One turn moves each row of this set onto another row. After a few examples, where does it send each row asked below?
q470: [-3 -24 -19 -8 6 -1 8 -23 37 16 -2 5 -6 -3 -11 16 -16 1 -9 -22 -2 10 -2 8 -11 19 22 -3 -3 9 -3 -6 1]
q605: [4 -21 -20 -10 2 17 -14 -6 16 -6 -8 7 -15 -7 -8 -3 -5 -4 1 -23 -2 -16 0 -6 19 27 1 14 8 -18 -11 -11 16]
q219: [-13 -18 -7 -17 -1 7 32 -20 18 8 -8 15 3 -13 -14 -10 -14 -20 -23 -9 -15 5 -3 -1 -9 0 20 4 -1 8 1 0 7]
q485: [-3 -28 -1 -12 -3 27 4 4 14 -9 -5 12 -6 2 -15 6 8 -22 13 0 -1 -19 -8 -14 3 20 -6 6 -6 -13 -8 -6 5]
q421: [-3 -12 3 -2 10 13 -7 -4 20 3 9 0 -12 10 7 3 -7 -20 -9 -13 -5 11 -21 1 -13 -13 17 -1 -3 -5 -3 -13 8]
q959: [1 -7 -13 -23 -9 29 20 -7 20 -7 1 10 10 22 -9 -10 -5 -15 -1 2 2 -14 13 -10 7 23 10 20 7 -10 -5 -14 8]
q591: [-4 -31 0 -10 3 21 0 -10 29 14 -2 6 -1 8 -2 -10 -7 -11 7 1 -3 -18 21 -3 6 12 5 30 0 -11 -8 -7 21]
q356: [3 -19 -8 -15 -13 29 17 -13 16 -2 10 3 12 19 -8 -2 -2 -23 -2 1 -12 -18 17 -13 11 20 13 19 1 -14 -2 -10 5]
q174: [-4 -30 -19 -1 8 3 3 -25 30 11 -6 11 -4 -7 -14 16 -13 -1 -8 -16 -4 7 3 3 -13 15 11 -8 -7 15 -11 2 4]
q531: [-11 -33 0 -18 -1 27 7 10 17 -9 -12 13 -12 3 -17 -9 3 -17 10 4 -1 -23 0 -6 1 19 4 9 -10 -4 -6 -5 12]
q270: [-8 -5 -11 -30 -2 26 20 -10 22 -4 -5 -5 -8 29 1 11 -16 0 -10 -9 -12 10 -8 3 -4 -4 4 -13 -10 -3 -6 1 2]
q114: [-1 -20 0 -14 3 4 16 -3 3 -14 -15 6 -7 0 -14 18 -19 -4 -4 -7 -18 25 2 6 19 17 19 -1 -2 -16 7 -10 0]
q842: [1 -15 4 -9 -3 6 14 2 -1 -4 -18 -2 -7 -2 -11 15 -14 -4 -2 -3 -20 23 2 8 11 14 15 -6 1 -26 1 -10 7]
q88: [15 -24 -5 -9 -4 8 6 -8 18 -2 0 -5 -1 4 10 1 -36 -3 -7 -5 -29 14 13 2 -12 15 16 5 -14 -7 -9 -22 19]
q395: [-7 -28 -19 -13 -2 19 10 -12 17 -16 2 5 -10 8 -20 -5 -2 -6 -13 -15 8 -17 7 -1 21 25 4 7 -1 -14 17 -3 20]
q551: [12 -21 -7 -9 -5 13 4 -4 11 -4 9 -1 0 -5 0 4 -36 1 -14 -9 -27 21 15 -4 -7 20 14 6 -9 -11 -3 -16 23]
q318: [-8 -32 -23 -21 -8 26 12 -18 18 -6 11 -1 -11 1 -27 2 1 -7 -6 -13 2 -14 1 -7 10 25 4 8 -5 -18 13 -1 17]
q162: [-9 -6 -10 -25 -6 24 14 -11 17 7 -8 -8 -16 24 -3 10 -7 -5 -12 -14 -9 12 -6 7 -4 -4 8 -19 -4 -11 -8 7 5]
q281: [0 -18 -15 -13 -11 35 10 -4 37 7 18 2 -13 -1 -8 -10 -10 2 0 -3 10 -8 8 -2 5 29 4 9 8 -6 9 -13 9]
q859: [4 -22 0 -13 10 1 16 4 1 -7 -21 2 -3 4 -10 17 -20 -4 -1 -1 -24 13 8 0 20 16 18 0 -4 -4 2 -15 0]
q196: [-9 -23 -2 -14 -6 7 26 -17 18 -2 -13 20 3 -13 -10 -1 -13 -23 -18 -6 -22 1 -3 8 -14 -5 14 -1 -6 2 -3 5 10]
q402: [8 -22 -20 -7 9 -7 6 -20 27 11 -2 4 -7 -10 -16 15 -6 -4 -9 -17 -4 7 -4 8 -17 13 29 3 -5 4 -4 -7 1]
q471: [-10 -20 6 -8 5 13 -14 1 22 4 7 7 -16 7 6 3 -16 -21 -6 -17 -8 20 -19 0 -4 -7 14 -5 4 -4 -5 -14 9]
q764: [-14 -18 6 -7 11 24 -5 2 26 10 11 6 -10 17 5 7 -9 -18 -3 -9 -13 24 -11 -5 -2 -4 16 -4 6 -2 -7 -12 10]
q346: [-7 -32 -2 3 2 22 4 -5 30 13 -9 -1 -6 -2 2 -9 -5 -16 -3 3 -3 -25 10 -4 8 13 4 26 2 -8 -10 -10 9]
q886: [-6 -7 -18 -29 5 26 14 -2 15 -6 -7 -1 -15 20 6 7 -17 -6 -12 -16 -7 10 -11 -4 -3 -5 -4 -16 -11 -2 -1 -2 10]
q668: [23 -20 -7 -7 2 10 6 -4 13 -4 4 -12 -11 6 7 6 -27 -4 -9 -5 -23 12 9 3 -12 13 25 6 -18 -11 -3 -20 12]
q364: [-2 -13 -25 -17 -12 40 9 -2 34 7 11 -4 -17 2 -1 -13 -8 -5 -6 -8 -3 -13 5 -5 7 26 15 12 10 -9 -2 -17 6]
q442: [6 -23 -11 -10 -2 22 -17 -5 18 -8 1 20 -14 -2 -6 -11 1 -8 10 -23 -3 -13 7 -6 16 27 4 4 3 -9 -7 -9 14]
q837: [-4 -15 -1 -5 -12 10 29 -20 13 9 -15 11 3 -13 -10 1 -11 -18 -18 -9 -21 0 4 12 -14 5 17 -7 -4 -4 -6 7 8]

q356 turns into q346
q886 turns into q551
q837 turns into q421
Now these:
q196 turns into q471
q531 turns into q442

